One vector is turned by the same rotation once a tick. Each row is the vector after some number of ticks, and that number follows the row.
The counts run from 0 to 309.
[ 15.3  32.5   0.8 -27.4   1.2 -14.9 -34.8   5.2  27.5 -21.7 -22.6 -26.7
  25.1   0.0  17.7 -30.6 -17.9   7.5  17.1  11.2  23.6  -5.2  11.0 -19.2
 -16.3 -23.5  22.4 -21.2  15.5 -12.3 -11.3 -11.3  -6.8   7.7] : 111
[ -4.4   5.3   5.1  -6.3   6.6 -20.7 -37.8   3.6   0.4   7.2   8.2   5.8
   9.6  10.1  -6.3 -44.1  -8.4  24.0   3.0  19.6   2.5 -12.3 -19.1 -24.3
  -9.9  -3.9  -2.8  11.8   7.7  54.1 -24.1 -36.2  15.5  16.7] : 52
[-11.5 -10.9 -13.0 -25.8  -6.7  -1.8 -19.6 -23.2   9.1  23.3  -4.5  31.0
  35.8   0.2  14.3  -9.9  16.7   9.0   0.9  -3.3 -32.3 -38.5  36.4 -22.8
  15.1  -1.7  27.7  -1.7   2.2 -10.1   8.6 -20.1  -5.2  23.3] : 163
[  5.3   6.9   0.6   8.6 -19.5   8.6  -3.3 -13.9  13.5  47.4 -13.6  29.8
  14.8   0.1   3.8   6.7  15.9  -0.8  43.5  -5.1 -32.0 -20.1  -5.4 -12.5
  31.8   9.8 -15.4  11.4 -12.5  19.0  -6.0 -27.9  15.5 -14.4] : 189
[-10.6  20.2   3.6  -8.8  30.9  27.4 -10.6 -15.7  16.2  28.8  -2.0 -16.7
 -13.1  -7.2 -11.1 -18.0 -11.8  29.3   1.4  24.2 -31.0 -10.9  17.5 -25.2
   9.1   6.8 -10.5  19.0  19.8  34.7  17.6 -24.4  -7.5  20.6] : 235
[-25.8  14.1 -16.3 -18.3  27.2   4.7 -39.8  -8.4  18.0  24.0 -12.8  -6.7
  30.8 -26.7  14.5 -25.2 -36.8  -6.0  24.9  -0.1   2.4 -10.9  -7.6  -6.8
  20.0  -1.8  -9.8  -8.0   8.8 -24.3   3.3 -25.9   5.3 -10.0] : 118
[ 24.6  26.1 -16.0  -0.3 -26.5  25.2 -27.2   0.9  44.0  11.2   6.9 -35.8
  24.2  -7.8   0.3 -20.1   2.3  -6.0  14.6 -21.6  19.4  -5.6 -26.7 -11.3
  -2.9 -19.2  18.7  -0.3   7.1 -28.1   3.0  -5.8   3.5  -1.5] : 284
[ 11.0 -10.2   5.4 -11.3   3.1  15.3 -49.9  16.9   2.1  19.2  -5.9  -0.9
  27.6 -16.4  10.8 -28.1   6.8 -11.1  18.9  -9.8  16.8  -3.3 -22.8  -0.8
  -6.2 -18.6  -7.7 -27.4  33.4  21.5  -5.0 -33.3  13.6 -17.4] : 277
[  9.0  35.1  19.5  -3.5  24.8  11.0   8.0  16.1  42.5  38.9 -21.8  -3.4
   6.1  -2.2  -0.7 -21.6  -0.3   7.0  -1.1   0.8 -22.2  -4.4  18.7 -20.2
  13.6  15.7 -17.6   1.1   7.6  43.4 -17.3   0.1  -2.5 -27.1] : 15
[ 18.1 -12.0 -14.4 -12.1 -30.1  21.7  -1.0 -23.3  19.8  23.9 -12.7  15.5
   6.3  15.2  -4.9   5.3  10.9   6.0  67.3   0.3 -25.5  -4.5   6.5 -25.7
  24.8 -11.1  12.3  -2.9   3.6  -9.3   5.7 -15.6  -8.5   5.1] : 192
[-15.6   0.6  -1.1 -19.9   8.3  -9.8 -20.9   1.9  13.5   4.8  18.8  11.6
  12.1  32.3 -17.4 -24.9 -40.5   8.8  22.8  33.9  14.0   4.1  20.1 -42.9
  10.4   4.0  -0.3  14.7 -11.7   9.0  -1.5 -29.5 -10.7   9.1] : 209
[ 11.2   2.6  35.6  11.5 -12.7  20.6 -23.1   4.8  49.2  20.9  11.0   8.9
  34.6  -9.5 -24.1   6.2  18.4 -15.1  -6.7  14.2  -7.3  16.3  29.4  16.5
   2.7 -20.2   9.1   4.4  18.7  15.1  22.6   9.8  12.4 -11.3] : 259
[  4.9  44.2   4.1  11.9  20.6   8.1  -7.8 -29.6  40.5  19.9   1.7 -16.6
  15.2  -7.4 -12.2 -10.2  -3.2  20.8   1.5  13.5 -39.0 -13.6  37.6   5.6
   6.5  16.2   5.1  18.3   0.2  -3.3  21.4  -7.3  14.7  15.1] : 72
[-13.4 -11.8   2.3 -11.6 -12.7  31.3 -21.6  -2.1  20.6  41.0 -15.2   5.7
  10.1  -4.9   2.6 -15.0  31.1   8.4 -12.1 -23.6 -30.3 -19.9   6.5 -26.3
  15.9 -14.5  15.5   7.6  22.8  31.5 -22.1  -3.5 -12.6   1.7] : 6
[ 32.6   8.9   9.4  -0.5  -1.5 -40.6 -28.5  18.5  19.7   8.2  40.7   9.8
  21.9  23.3 -16.0 -20.0 -14.6  -1.6   6.8   6.8  19.1   5.7  -0.4 -26.4
  -2.4 -10.9  -3.1  -9.4   1.9  21.3  -5.6 -20.9  17.7 -27.3] : 213
[  0.3  48.0   7.6  11.1  13.1   5.4 -15.1 -25.7  44.5  29.3   1.8 -17.3
  11.8  -9.1 -11.3  -6.4   6.2  17.2 -13.2   8.8 -37.5 -11.3  25.4   1.8
   7.2  18.8   5.3  21.3  -3.0  11.8   5.5  -1.5  20.0  18.1] : 71
[ 17.9  36.9   9.1  10.5   5.8 -15.4 -21.1 -11.7  23.7  31.9   2.7  -3.7
   9.8   0.5  -3.0 -11.6 -10.3   5.5  18.1  30.8 -12.1 -23.3 -11.5  18.3
  -5.3  19.6 -35.8  -1.9  -9.3  51.4   3.0 -17.1  10.3  -0.3] : 243
[  7.0  -6.2  26.4 -17.9   1.4   1.5   2.9  17.1  39.7  14.9  -0.8  27.5
  12.5   4.8 -21.1  -6.0 -26.3  -5.2   8.5  25.7  -5.1  28.6  22.1 -29.5
  10.1 -10.8   0.4 -14.8  38.9  24.5   7.1   3.5   1.9 -23.8] : 204
[ -0.1  37.9  -6.2  -1.7  11.1 -21.3   1.7 -17.5  34.6  -5.9  -7.3  -1.5
  11.4 -25.9  -5.1 -32.3 -10.3   0.9  53.1  24.6  -1.7  -3.5  23.4   1.6
 -11.7  -9.2 -12.2 -26.6  -7.2 -13.4   6.8  -7.0  -7.8  -4.6] : 301
[ 18.3  35.3  17.3  -6.3  12.9   4.7   5.5  21.8  51.4  33.5 -12.9 -15.4
   6.8  -0.8  -0.1 -23.6   8.0   6.8  -6.7  -4.0 -17.0  -0.8  17.6 -23.5
   6.2   5.7  -8.0  -3.2  16.7  40.4 -20.8  13.1  -4.6 -28.6] : 14
[-29.2  25.2  11.6  -6.4 -15.5 -30.4   7.7   9.3  36.5  13.0 -18.9  15.4
  19.3 -39.9   1.9 -22.0 -10.0  13.8   8.5  39.4 -14.5 -13.9  -6.0   2.0
   6.6 -16.0 -17.8   6.9  -4.6  35.6   4.6   2.1  -9.1  -8.2] : 143
[  9.3  27.3 -11.2 -25.5  -0.6  39.4 -10.6 -14.4  35.3   5.0   6.1 -16.8
  -8.0 -26.9  -6.4 -13.4  13.4   3.7  28.0   5.0  -6.5  16.2  29.8 -36.4
  -1.9   4.4  16.1 -33.3  13.0 -18.9  11.1 -10.3   7.2  12.9] : 293
[-56.8  -5.6  -9.0 -13.6  -9.3  -5.0 -29.5 -13.4  10.7  20.8   5.4  21.4
   9.2 -34.6  -9.8 -28.0  -6.2  -3.2  32.4  31.7   1.4   2.7 -14.9   4.5
   8.6  -4.8 -21.5 -16.0  -9.8  24.5  -9.6 -11.2  -6.0   3.6] : 307
[ 14.5  10.3 -13.0 -21.8  28.2  24.5   3.2  -4.7  16.6  23.2 -12.4  -3.0
   1.6  20.3  -2.7 -31.8 -20.1   9.8  55.6  16.1 -11.5   3.2  20.7 -26.7
  19.7  19.8  -9.8 -19.2   3.2   5.3  -1.9 -18.2 -14.1  -9.9] : 19
[-29.3  15.7 -10.8 -16.1 -15.0   3.2  -6.6 -25.6  13.6  -1.4 -12.1   5.6
  -7.8 -36.0   3.3 -10.4  21.9  24.6  46.0  27.0 -27.6  -5.8  24.3 -27.2
   7.2 -19.1   9.8  -4.5  -7.4  -0.4   8.2 -16.0  -7.3  27.2] : 136
[ -3.8  32.0  24.6   5.7  18.1 -10.0 -37.0  14.2  13.6  -4.0 -15.4   0.3
  36.3  -0.5   5.8 -33.9   6.0   6.5   9.6  18.9  18.0 -26.3  18.8   1.2
  -9.8 -10.3 -10.0  19.4 -10.6  29.2  -7.3 -37.5   4.1   0.4] : 271
[ 10.2  14.0  12.3  -0.8  -7.4  -3.4  19.7  -5.0  53.5   5.4 -20.7  18.1
  21.5  14.7 -21.5 -10.0 -31.5   2.8  29.8  25.4 -12.0   5.8  29.9 -23.9
  11.0 -24.0  11.6  15.2  17.4 -12.2  14.8   6.8 -14.1  -7.2] : 201
[ -3.8  44.5   9.4 -14.7 -14.2   3.1 -20.4  -5.3  37.7   7.4   6.9 -11.0
 -16.3 -31.5  -5.5  -9.4  27.4   3.5   4.6  14.7  -3.2  12.6  25.2 -32.0
 -18.4   8.6  -3.1 -31.6   2.1  28.8 -17.6   1.2  12.1  11.9] : 296
[ 24.3  32.7   1.1   7.2 -21.9  24.1 -20.6   3.9  56.2  28.2   6.9 -22.6
  22.7 -27.2   0.7 -10.1  12.8 -13.1  -5.0 -27.8   6.4  -0.1 -18.1 -11.3
  -2.0  -6.2   7.1  -6.6  18.3  -5.5  -2.8   1.3  23.3 -14.3] : 286
[  3.8  22.3  -1.5 -24.6 -32.0 -22.6   1.7   2.2  33.4 -18.0  -1.1 -14.1
  -4.4 -27.4  -5.3 -16.9  15.7  23.4  37.3  31.8  -7.5   9.6   7.8 -19.1
  -4.4 -38.0  15.7 -25.3   7.3  10.9   8.9  10.7 -17.6   2.6] : 139
[-19.8 -20.6  14.2  11.8 -24.7  13.1 -20.7 -16.6  30.9  36.4  12.2  39.7
  13.8  -5.4 -27.3  -3.9   8.2 -16.1  24.4  -1.6 -28.8  17.9  -7.6  -7.6
  18.1  -6.5   1.6   3.8  15.2  19.3 -20.8  -3.5  21.2  -8.3] : 33
[-27.2  28.9   9.7  -8.5  21.8 -13.9 -41.7   4.3  22.6  25.4 -23.5  -1.7
  32.9 -34.6  18.8 -21.0 -29.7 -10.8  -1.0  -0.7   0.1 -18.2  -7.2   0.3
   9.9  -3.6 -15.6  -4.6  13.0   5.9 -13.0 -21.7  18.1 -16.1] : 116
[-40.3  -2.7   0.7 -14.4  -4.4  -7.5 -28.0  -6.9  13.5  23.5   6.4  21.7
   9.1 -43.7  -3.8 -25.4  -0.8  -9.6  30.7  26.9  -5.5   9.5 -10.8   9.2
   3.5  -6.7 -23.0 -31.0   1.7  33.1  -7.8  -9.9   0.4  -8.2] : 306
[  9.8 -14.6   5.0 -21.8 -39.3  34.3 -40.4   9.4  20.1   7.2  22.9 -17.0
  32.2   5.0 -11.9  -3.3  17.5  -0.1  23.8  12.7  18.0  25.8 -15.7   6.3
  21.3 -17.0  21.8  -0.1   3.6   5.9  19.6   0.6   8.0   1.1] : 94
[-13.6   7.0   3.0   8.3 -34.6  12.4 -38.7 -34.4  33.9  21.3  10.0  -7.3
  25.7  19.8 -20.0   2.6   0.1  -9.6  21.6  24.2  -2.4 -14.6   6.2  18.4
   4.7  -8.2  13.7  24.9 -20.6   0.7   6.1   0.0 -11.2  29.5] : 254
[-16.4  34.6  -2.2   9.7   1.5  42.6 -11.7 -13.5  46.2  36.7 -10.7   1.4
  15.2 -35.8   1.2 -10.0   9.6  -6.0  -1.7 -15.0 -14.7  -9.7  11.9 -19.1
  12.0  14.0  -3.9  13.5  10.6  -5.4   4.7 -22.3  24.9   7.1] : 289
[-18.1  17.0 -15.7 -21.0 -19.2  -6.9  -3.5 -18.4  20.8 -12.5 -10.7  -5.7
  -6.3 -28.0  -3.6 -12.2  17.4  30.7  48.7  31.7 -21.2  -4.4  22.9 -26.4
   4.4 -27.3  15.7  -9.1  -2.7  -4.3  10.4 -10.1 -16.8  24.0] : 137
[ 26.1   6.4  24.8 -17.6  -3.9  23.8 -19.0  19.3  19.6  -2.5 -18.2  18.4
  29.1 -19.3  11.6  -8.8  26.2   4.7   0.3   5.5   1.8  11.6  28.9 -16.1
  -4.3  -6.4  23.7 -21.2  34.1  14.6  19.0 -19.3  33.1  -1.3] : 104
[  2.4  19.1   3.5  -5.8 -17.8  -9.1 -29.9  -6.0  20.7  32.2   8.4   5.2
  -1.2  18.6  -7.8 -13.2   3.2  -5.5  35.2  11.1  -3.9   2.6 -12.5 -15.8
   4.8  22.5 -20.3 -16.0 -20.7  46.8 -45.3  -9.2   7.4 -11.7] : 24
